The rows of X fall into 4 groups, which share some directions, and each row is roughly a mix of its group's hidden directions, except some rows that fit no group.
X:
[[-12  -1   3 -18  14  29 -20 -12  33  12  10]
 [ -2  18 -13 -15 -32  -3  25  26 -16   2 -12]
 [ 16 -40   4   3  -2  18  27  -3  13  -3 -17]
 [ 26 -10   7   8 -15  30  17  15   1  23  19]
 [-13  21   4 -15 -15  27 -29   4  26  10   5]
 [ 17 -30 -12  10   5  12  17  -5  -4  11  37]
 [-14   6   2  37  25 -14 -12 -11  26   7   7]
 [ 32   5  14  -1 -37  15  19  14   4   8   3]
 [-10  30  14  10   0  35   2   8  20  18  12]
 [ 21  -7   2  -2 -23  21   0  28  -1  31  13]
 [ 18 -11  20  10  21   7 -13 -34  20   0 -16]
 [-13 -30  -8 -16  11  24 -17 -13 -26  -4  13]
 [ -4 -21   3   5  37  -8   7 -23  26 -16   2]
 [ 26  -3 -12 -36  28  14   6  -1   4  16  -3]
 [ -5  -1  10  -7 -43   7   9  19  -6 -27 -13]
 [ 14  36  22 -12  -6 -15  -4  -3  -4   4 -31]
 [  3  -6  -3 -18  33  19  -5  15  24  27   8]
 [-10   1  30  11  10 -22 -21  12  17  -2 -29]
 [ 17  13 -10  15 -43   9  15  -9   0  11  18]
 [-22  18   7   1 -37  21 -26   2   1   7   7]
 [  7  -4  30  20  10 -32  -8  22   9  18  -5]
 [  3  -8 -26   5  22  13  19   3  19  28 -20]
 [  7  40  -6 -22   3  -8   7  -6  -9  14 -29]
 [  5  10   3  20   1 -32  14  -7   8 -37 -13]
 [ -2  26  -4 -23 -27  16  -6 -11 -18 -27   3]
 [ 13  11   4  10  15 -16  20 -23  16 -35 -11]
 [ -4 -27  -1 -28 -12  21  -9 -18 -28  -9   5]
 [ 25 -18 -14 -26   7  14   1 -11  18  29   7]
 [-12  10  20  -6  22 -23 -14  15   7   1 -36]
 [-15  11  11  11  19  23  -2  17  32  21  14]
 [ 12  10  -3  11   1 -39  11   3   5 -33 -16]
 [ 22 -29  14   7  -8   6  22  -8  23 -20 -17]
 [-34 -18  -2  -3  23   6 -25   2   9 -26  -5]
 [ 21 -10  19  19 -23  11  38   4   9   4   3]
 [-15 -10  29  -2  21 -30  18 -16   8  15   6]
 [-11 -19 -29 -14  36  19   7 -13   0  -1   1]
 [ -7 -18 -20 -20  21 -35 -14  -2 -15 -14   2]
 [ 25   1  15  26  -5   9  26  -7  27 -17 -10]
 [ -3   8 -23   2 -18  37  -8  12 -13  23 -14]
 [-27  15 -24 -12  26  11 -14   8  14  23   4]
 [ 11  -2 -10   9  27  19 -23  36  12   3   7]
 [-13 -39  -1 -10  21   7  -9 -30   5   2  10]
 [ -1 -10  18  16 -11  -4   4   4  26  -1 -43]
 [ 18 -30  17  -3   2  -9  29  27  -2   6 -13]
 [-16  26 -13  23  -2 -16 -22   0   6  22  23]
 [ -6  11  19   6 -13  28   8   9   9  40   9]
 [ -5  21 -16 -22 -17  19  -5 -15 -20 -22  20]
 [ -2  20 -37  -1  16  19 -15  10  23 -16  -4]
 [  2  -6  35  -9 -16  -3  -6  11  -1 -30 -27]
 [-27  -4   2  -1 -35   6 -35   9  -5  10   7]
 [-34   9  15 -15  -7  -8 -20  -9 -31  11  11]
 [-27  23   7  16   0 -32  12  -1  -9 -21 -15]
 [ 17 -25 -33  -5   8   5  11  14  -2  27 -16]
 [ -5  -5  -4  -6   9  13   7  15  11  51   5]
 [-12   4 -15   5  24  11   5  10 -18  34  28]
 [ 16  15 -12 -16 -32  21  15 -15 -18 -11  15]
 [ 28   8  -7 -15  35  -9  16  -2  22 -12 -11]
 [ 20 -20   2  -3  21 -35   9   1  17 -23  10]
 [-21   1  -3  -6  -7  -1  29 -13 -37  16  16]
 [ 20  10   6  -4 -27  -2  14 -20  19  32  11]
 [-20 -11   3  29  26   0 -24   1   8 -26  -4]
 [-10  36   9  22  -8 -29  -2  11   9 -13 -13]
 [  1  19  -9 -11  -8  -2  23   0 -14  40  20]
 [-23 -30   0  14 -19  -4 -10   8 -30  17  11]
 [ 13 -15  -9  10  28 -31 -29  10   9  -9  -7]
 [ 18 -19  11  26 -25  18   0 -22  14  -5  17]
 [-38  -1  -2  17  17   0   5   3 -35  -9  11]
 [-26 -12   6  13 -28 -12 -20 -22  -3 -24   1]
 [  2  12 -12 -22 -13  -1  31  17  -9   6 -34]
 [-30  10   3  37  24 -19   0   0   1 -11   0]
 [  8 -24  -4 -12  -7  10   9 -29 -39   6   2]
 [ -3  27  15  24 -12   4  16 -26   7 -28  -4]
 [ -9 -24   3  29  16  26  10   4 -13   9  25]
 [  8  20   7  10  -8 -22  37  20   8  -7 -19]
 [-16  15   6  23   9 -34  18  -1  13 -17 -20]
 [-17 -32   1  -1  10  10  26  -8 -29 -19  -2]
 [-34   4   9 -20  14 -13 -15   1 -10  27  18]
 [ 16 -15 -19 -39  -4 -17 -22   5  -8  -1 -12]
 [-19 -16  11  10   4 -22   3  -8  19 -36  20]
 [  8  29  10 -25   7   1  -5 -18  -5 -10 -35]
 [ -3  45  -2  -3 -13 -19 -25  11   2  11   2]
 [  0 -38 -11  17 -16  20  13   1   7  -6  25]
 [ 14  -9   8  -3  25 -28   5   5  32 -15  20]
 [  8  -3   0 -11  -6  -9 -32 -32  30  -2  -9]
 [ -5 -29  -7  16  38   3 -10 -12  17  11  13]
 [ 29  -5  13   9 -34   1  -2   3 -16 -30   2]
 [ -4 -15  -1  -3   3 -32   0 -21 -27 -28 -14]
 [-27 -11   6   6 -32  18 -21  -7 -18  14  13]
 [  6 -25   8  26  -4  14 -15 -23  15  -8  28]
 [  6  -6 -21  -9   7  17  -1  26  13  40   8]
 [-10   7 -18  -8  -7  -7 -25  -8 -29 -35  -8]
 [  6 -23   3   0   6  27 -31  17  -3 -29  -4]
 [ 17  -2   7 -12 -13   6 -15  33   9  12  35]
 [ 10   0  17 -21  13   2   7  -5   3 -10 -47]
 [ -3  43   9 -11  -7 -23  -8  10  -8   7 -23]
 [ -1  25  13  18  22  22  18  10  27  10   7]
 [ 18  19   8 -30  29   1  -3 -22 -14  -2 -15]
 [ 26  -4 -16 -34   6 -18  -5 -15   0 -21 -18]
 [-13 -15 -28 -15   5   6  18  23 -20  -1  26]
 [  4 -25  13   8  -6  -3  -9 -31  24 -25 -15]
 [-15 -35   0  -7  11   1   8 -23 -11 -29 -14]
 [-28   8  21  11   1   1  18 -31 -10  12 -20]
 [ -9  -5   1   8 -37   6  -3   4 -40  13   6]
 [ 16  24   2 -23 -31 -18  21  -2   2  13 -10]
 [ -6  12  34  18 -27  21  14 -12  -6  14  -5]
 [ 13  33   9  25 -11  -1  -7  30  16  10   7]
 [ -5 -15  -9  -6  23  -6 -37 -22  22  -9  -8]
 [ 13  -6   7  21  -4  18  33  -6  16  22 -21]
 [ -1  -7  -7   7 -18 -16  -2  38 -29  19  -1]
 [-27  17   2  34  17  -7 -24   2  -2   3  15]
 [-16  19   5  -9 -12  30 -25  12  23  19   9]
 [  3 -10  40  -5 -21 -20  -3  -1 -20   0  22]
 [ 12   3  29  17 -28  24  18   4   3  22   2]
 [ 14  -3 -14 -32  21 -16 -17  10  28  -6 -11]
 [ 24 -15   9  21  -5  -6  28 -17   4 -20 -23]
 [  6   3  -9  20 -44   1  22  13   6  15   4]]

In each list below, two rows fit none of the groups, and each other row fits one group, some only roughly. Which are they? Name them in the order they come.
  * Z_827: [-26 -22   6  18  -5 -27 -22  24   7   2   6]
  * Z_521: [ 18  20  13 -20   9 -40 -13 -11   0  -2 -12]
  * Z_851: [-19 -28 -12   5  39   0  17 -16  -5   4   5]
  * Z_543: [ -7 -39 -13 -21   3 -20 -26 -11  -1  -5  -2]
  * Z_278: [  7 -27 -12  -5  21 -40  -1   6   5 -17 -10]
  * Z_288: [  8  15  32  22 -18   3  20 -13 -15 -20  11]
  * Z_702: [ -2 -26  10  -4  14 -20  29 -12  -3  29 -15]
  * Z_744: [  3  32   3 -14  16   3 -23 -34   0  -6 -14]
  * Z_308: [  2  12  -2 -29   2  38 -18  -4  14  20   7]
  * Z_65: [ 27 -28   8   9   9 -14  31   2  17  14  -5]
  * Z_192: [-17 -29  -4 -17  20   9 -27   0  20  18  10]
  * Z_223: [  2  -3   6  29  28 -24  25   7  14 -15  -2]
  * Z_608: [-11   7   4 -12 -32  12 -22 -33  -2 -19  -4]
  * Z_813: [  7  -3  -5 -11 -18  24  -2  14 -33  32   3]
  * Z_673: [ 11  41   5   3 -21  -7 -17 -13  -7  10  23]
 => Z_521; Z_288
  * Z_712: [ 24 -19   0  10   2   4  32  11  21  28  -8]
  * Z_115: [  4  -3  11  -4  -1  14   3 -18  25 -15 -44]
  * Z_52: [-16   6  13   0 -21  -1  12  16 -35 -28  -9]
  * Z_171: [ -2  -2  28  14 -25  -3  15 -26 -25  -6 -17]
  * Z_985: [ 13  35 -15 -11 -32   7  17  -7 -13   8  -7]
  * Z_336: [  6  24 -25 -11  23 -10  12  -3 -11  34   4]
  * Z_660: [-17  23   4  24   5 -18  34  15 -12   8   8]
  * Z_469: [ 10 -41   5 -10  21  18   9   2  24  11   0]
  * Z_406: [-17  38   6   9 -10  20 -11 -11  10 -27   5]
  * Z_956: [ -3  14  14  42   4 -12  29   1  -9 -14  -4]
  * Z_166: [ 29 -22  24  13  -6 -14  29  -1  15   5   2]
  * Z_218: [ -5 -14 -40 -15  30  -9   7 -12 -14  -3   2]
  * Z_866: [ 17  33   9  -2   1  17  20 -26  10 -21  -6]
 => Z_469; Z_218
  * Z_103: [  8   5   7  22 -10 -11  28 -24 -27 -23  -6]
  * Z_350: [-10  11  -8 -11  21  21 -36  23   9  10  12]
  * Z_273: [-19  16 -38 -22  21   5  -7  -9 -14   6   7]
  * Z_991: [ 17  16  19  18 -35  26   0   3   2 -16   2]
  * Z_925: [ -8 -29  -7 -15 -10  11 -14 -11 -32  24  12]
  * Z_101: [ 5  1  7 14 22  5 29 -7 38 15 -7]
  * Z_112: [  3  14 -24 -19 -13  -1  29  18 -25  12  13]
  * Z_940: [ 14  35   4 -16  -3 -24  -2  18 -25  10   9]
  * Z_396: [  9 -20 -22  14 -35   5   5  -4  -5  19  25]
  * Z_830: [  9 -35 -18 -26   3  -8 -12   0 -22  21   0]
 => Z_350; Z_396
  * Z_915: [-15 -30 -27  21  10   3  13   7  22  16   2]
  * Z_540: [ -6 -30 -25  -1  34   5  19   4   5  16   4]
  * Z_305: [-26  -7   1 -20  20 -34  -7 -18 -20  -2   2]
  * Z_226: [ -3  29 -29 -11 -15   5  22  -1  -2  17 -25]
  * Z_480: [  2  12 -19  11  41 -17  -3  -9  22  14  -7]
  * Z_91: [ 14 -41  14  12   7  16  -4 -12   7 -13  23]
  * Z_659: [ 17 -17 -17 -20   3 -11 -17  32   0  11  24]
  * Z_663: [-14  38 -30 -14   3  -9   8   7  -9  19 -10]
  * Z_307: [ -2 -30  -4  12 -14 -15 -22 -12  32 -18   1]
  * Z_137: [  0  10  -4 -17 -12   7 -36  25 -13  -6  27]
  * Z_838: [ 15 -11  22   7 -33  18  -6 -15   5 -28   3]
  * Z_33: [ 26  11   4  -6 -22 -14  15  -6  35   2 -19]
  * Z_39: [-14   4  -7 -20  -6   5 -40 -24 -14  10  14]
 => Z_480; Z_307
  * Z_164: [-18  19 -10 -14 -22 -13 -32  19 -18   0   9]
  * Z_512: [ -8 -10 -12  -1  32   7 -25 -27 -17  -6  18]
  * Z_259: [-12 -11 -10 -34   0 -15 -10 -37  -5  -8 -10]
  * Z_333: [-15   8  14  18  -3 -20  43  -8  -7 -11 -12]
  * Z_113: [ 21  26  -3   5 -16 -19  14  -7 -13 -31 -18]
  * Z_186: [ 13  -4  -2 -27   0  -3 -19  21  -1 -30 -27]
  * Z_518: [ -3  -7 -10 -37 -12  -4 -20 -36  -6   8   1]
  * Z_873: [ -6   3  10  36 -15 -12  25  21 -24   3   3]
  * Z_667: [ -3  -2  10  17 -16 -28   9  39   4  19  -4]
  * Z_46: [-22 -13 -28  -8  35   3  -5   1  -5   0  26]
  * Z_67: [ 12  33   3 -10 -19  -7 -29  25   9  -7 -11]
 => Z_164; Z_512
  * Z_621: [ 21  20 -14 -27   7   3 -28  26   8   9  -5]
  * Z_997: [-14  -7  -2   4 -29 -32 -23   2  -3 -25  -9]
  * Z_824: [ 21  -4   9 -14 -33  26  14  18 -20   2   7]
  * Z_488: [ 26   0  33  11 -24   7  -9 -22   8 -14   2]
  * Z_80: [-26  -8   7  37   6 -17  -6  22  17  -8   6]
  * Z_77: [-10   1   9 -34  -1  15 -24 -14   8  28  16]
  * Z_68: [-16 -15  -3 -19  15   5 -30  10  34  12   5]
  * Z_725: [-32  -3  -9  14  27 -16  10 -21  -6  20  13]
  * Z_632: [  4 -45  17  -3  14 -12  13  -5 -16 -14  12]
  * Z_146: [  9   6  15   0 -19 -28  11  40  -8   9  -5]
  * Z_429: [  8  11  -7  24  -8  20  20 -19   6 -17 -32]
  * Z_610: [-16  -4   5   7  24  -5 -13   0  47  -8   4]
  * Z_459: [-23  15 -12   0  22 -34 -17 -23   9   2  -4]
 => Z_77; Z_632
  * Z_165: [-12  -6   8  31  18 -28   8  28  14   1   6]
  * Z_499: [-24 -11   5  14  18  -3 -15  23  32  14  13]
  * Z_683: [-24 -16 -20 -14  33 -11   5  26  -7   7  -1]
  * Z_287: [-12  25   1 -37  -5  -1  -6  12 -27 -19   4]
  * Z_306: [  3 -13 -15 -39  19  10 -23   5  11  19   3]
  * Z_738: [-12  -2 -41 -15  27  -1  -9  10  -1  20  -9]
  * Z_13: [  0   5  -8  27   4  -2   4   8 -11  43  23]
  * Z_249: [ 10   1 -16  -3  29  -3 -28  -3  31  22   5]
  * Z_182: [ -8  11  12   1  -3 -23   8  24   8   9 -42]
  * Z_316: [  0  17 -12  25  16 -14  -6  -9  21  36  -7]
  * Z_138: [ 18   7  -2 -37  22  22   1 -19  18  -1   0]
  * Z_545: [ -9 -31   0  -2  18   8   8   3  11  33  26]
  * Z_76: [ 27 -13  -1  12   3  12  26  15  26  25  -3]
 => Z_13; Z_545
  * Z_969: [ 3  3  0 20 -6 19 18 -6 -8 14 45]
  * Z_428: [ 29 -24  38   9  12  -3   0 -12  11  -1 -12]
  * Z_184: [  1   5  29  18  11 -12  23 -13  33 -11   7]
  * Z_874: [ -3 -14   4   1   5  -8   1 -45   6 -32  -4]
  * Z_670: [  0   7   0  -7 -33  15 -28  13 -27 -11  15]
  * Z_4: [ 16 -31  13   8 -16   6   6   3  -7 -15  37]
  * Z_591: [ -3  10 -30 -15  22   8 -20  23  21  -6  17]
  * Z_752: [-23  -7 -20  -4  -1   9 -16  -5 -14 -17  40]
  * Z_253: [  4 -11  14  21  11 -14  32 -24  10  -1 -25]
  * Z_998: [-12  18   9  19 -28 -21 -11  -5   9 -32  -8]
  * Z_359: [ 12  20   5  27  -7 -21  29   2 -11 -22 -10]
  * Z_490: [-2 32 -9  9 -9  0  6 25 27 20 19]
  * Z_579: [-14  -3  -5   1  38 -22  16 -20  22  -2 -11]
  * Z_134: [-16   7  -9 -36  21   5   1   9 -19 -25 -15]
 => Z_969; Z_490
  * Z_179: [-17 -21  20  12  24  -7 -32   1  11 -16  11]
  * Z_519: [ 13  -6  -9 -27  14   4   3 -42   4 -18 -11]
  * Z_942: [ 10   6   4   0 -18  30 -34  19  -7   6  21]
  * Z_42: [ -4   8  -8 -25  -5   8 -30  30  18  21   2]
  * Z_47: [ 13 -16   9  -1  16 -36   0  -7  26 -24 -11]
  * Z_803: [ 10   5   8   7 -18  31   5  22  13  34  10]
  * Z_902: [ -3 -27  -5   0   6 -26  14 -19 -28   1 -26]
  * Z_420: [ 29 -18  30   9  -6 -10  21  11  16   8  15]
  * Z_537: [ -3   4  20 -20  18 -19   7 -24 -21 -16  23]
  * Z_401: [-27  15  -1  -4  38 -15  -3 -14  24  -6   3]
  * Z_152: [ 25 -19 -38   0   4  -5   0   5  -7 -22 -20]
 => Z_47; Z_537
  * Z_911: [  8 -13  28  13   6 -26  27 -22   6 -15  -8]
  * Z_379: [ 30 -26  11  -6 -11 -29   4   4 -16 -19  11]
  * Z_758: [  3 -38  14  26   2  18  17 -10   7 -18   0]
  * Z_781: [-11 -35 -10 -11  11   4  25  30  -1  -6 -12]
  * Z_753: [-20  22 -13 -16  -8  17 -36  12 -14  -2  12]
  * Z_50: [ 38 -14  13  16  -7 -10  21   3  17 -22   1]
  * Z_928: [-20  32   1 -11  -4  16   3  32 -20   9 -10]
  * Z_460: [  4 -18 -36  -8  10  19  31  -1  -1  13  13]
  * Z_156: [  9 -24  -8   1  23   4   5 -24  33  20   6]
  * Z_941: [ 20  42   8  -1 -27  -5  -5 -18  -8   3   1]
  * Z_907: [-14  10  13  26  14  -6  31  -7  30   8   8]
  * Z_982: [ -5  28   2  12 -24  28 -10 -11  -8 -28  -8]
 => Z_928; Z_907
  * Z_784: [  1  27   1  -5 -15   1 -26  36 -17 -15   1]
  * Z_850: [ 19 -19   9  -1 -32  16  18   0 -12 -19  23]
  * Z_598: [-10  18 -22 -32  17  -5   6  13 -29   1  11]
  * Z_414: [ 18 -19   7  -1  11  -7  20  16  23  36  10]
  * Z_939: [ 28 -15   6  22   6  30  -5  18  23   7   9]
  * Z_999: [ -4  35 -14   3 -22   8   7 -27  -6 -24 -10]
  * Z_754: [-15 -17   2  36 -12 -30   8   9 -19 -10   2]
  * Z_849: [-35   6   6   8  -1   9  17  -8 -34  18  12]
  * Z_61: [ -4  -7  29  26 -33 -12 -15  12  13  -5   7]
  * Z_989: [ 16 -22 -13  -9  27 -25   8  29  -4  12  -5]
  * Z_719: [ -5 -25  -1  24   8 -39  11   0 -10 -19  -5]
  * Z_685: [-18   2 -24  -4  -2  -1 -11 -16 -35 -15 -27]
  * Z_877: [ 18  14  -1   1 -12  -9  13 -31 -12 -35 -12]
  * Z_625: [-25  -2   5   0  32 -27  11 -27   7  -3 -10]
  * Z_235: [  0   0  -1   7  33 -16  -1  33  30   8  -1]
 => Z_999; Z_849
